One turn moves each row of this set onto another row. After a few examples, where does it send each row asked below?
nubu: [  1  -6  -4   2  18  -8 -10  11 -11  -5  -1  -5  10]
maba: [ -2 -12 -17   7  12   2  12  -2  -5  19  -2  -4   1]
Gab: [-14   2   2  -2  -2   5   7  10  -7  -7   9  -7   5]
Gemi: [ -2 -20  -3   8   2  12   3   0 -11  14  13 -12  -1]
Siz: [ -8  -4   5  12  -2  -3  -1   4  -3   2 -22   4   0]
debuk: [  8  -5  13   5   1 -14   9  -8  -2  10  -1 -13   5]
Noz: [  2  -2 -11   1  -4  -8   1  21  -9  11  -4  -5  -7]
Migab: [-21  -9   1   6   1 -12   5   7  -4  -1 -10 -10  -1]
Vadi: [  6 -14   5  18   9  10  -3   8  -4  -1  -4  -1  14]
nepu: [ -9  -4 -14  10  11   4   4  -8 -10  17   0  -1   2]
rike: [  6 -20   2   3   1   2   6   4 -19   1   6   9   8]
zovu: [-10 -14   9  10  10   8  -1   2 -14   6 -10   3  -6]
tevu: [-1 12 -4  5 11  5  3 13  5  7  2 -1  4]
fese: [  9 -10  18   5   2  -4   9  -4   1   7  -3 -11  16]
peg: [  1 -10   6   8 -11   2  -7  -6  -4  16  -7 -10   2]
vig: [ 13  -4   2   4  -5   7  15   2  -4   8   5 -11  16]
Femo: [-15   1   1   0  -4   3   7  13  -7  -7   4  -7  10]
diru: [  5 -11  19   3   4  -6  10  -5  -1   5  -5 -14  12]
Bik: [ -9  -3   1  -6   1   2  16   6 -12  14   7 -13   4]
mugis: [  7 -11   5   5  -1   5   9   8 -12   6  14   7   3]
Kom: [  9  -2  -1   7   6  -1  14  -9 -11   6  -1  10   5]
Doza: [  6  -6   8  12   4   2   6  17   9  -3 -10   0   5]
fod: [  9 -13   7   0  10  -8  -6  10  -9  16 -12 -10  -3]
dobi: [  4 -11   0  22  10   9  -2   1  -2  -2  -6  -2  16]
vam: [-12 -12   2   8  -2  -9  20   8 -12  12   0  -1  -9]
keda: [  4  -9  -8   9  -8 -13  -4   4 -10   2  -5 -12  12]
mepur: [  4   4   2   0   2  14   0   2 -11   3  -7   3  15]
lodeb: [  1  -7 -12  17   3  -2  16   6  -1  -5   4 -17   7]
Zuda: [  2 -21 -13   6  -3  13   3   6 -10   8   8  -7   4]
Moda: [-3  7  3  0 13  7 10 12  2  6 -8 -1  2]
Fezag: [ -7  -7   5   6 -13   1   3  -3  -3  18 -10 -10   6]
zad: [ 1 -6 -9 18  0 -5 20  6  0 -2  5 -8  6]
Peda: [ -5 -14   5   9   3  -7  11  14   6  -4  -1 -19   3]
Bivi: [  0 -12 -15   4  -5 -14  -1   8  -9  12   6   4  -1]
reku: [ -5  -7   3   7 -13   4   5  -3  -2  17 -15 -13   5]
vaf: [-12  -9  -2  11   0 -13  19   6 -11  10  -7  -5  -5]
pubin: [  9 -15  -3   7  18  -6  -8   4  -7   6   4   4   2]
rab: [-14   4   4  -1   1  -2   1  13 -11  -1   9   0   4]
kab: [-4 10  1 -1  9 10  5  9  2  6 -8  2  0]
Bogas: [ -9  -4   7  -4   5   5   4  -6 -17  15 -10  -7   6]
Bosis: [  7 -15 -13   7   3 -12  -5  -2 -10  -2  10  -3   5]
Resu: [  6 -13  -5   3   7  -5  -6   6  -8  14  -2   4 -12]
baru: [ -5  -9  11  12   8   7  -1   6 -14   5 -15   8  -9]
bab: [  6  -8  -4   1  14  -7  15  -5 -16   7  -4  10   1]

lodeb turns into vaf
Migab turns into Siz
Bivi turns into Resu
And these:
maba turns into bab
debuk turns into rab
fod turns into nubu
Fezag turns into kab
vig turns into Bik
dobi turns into zad
Kom turns into mugis

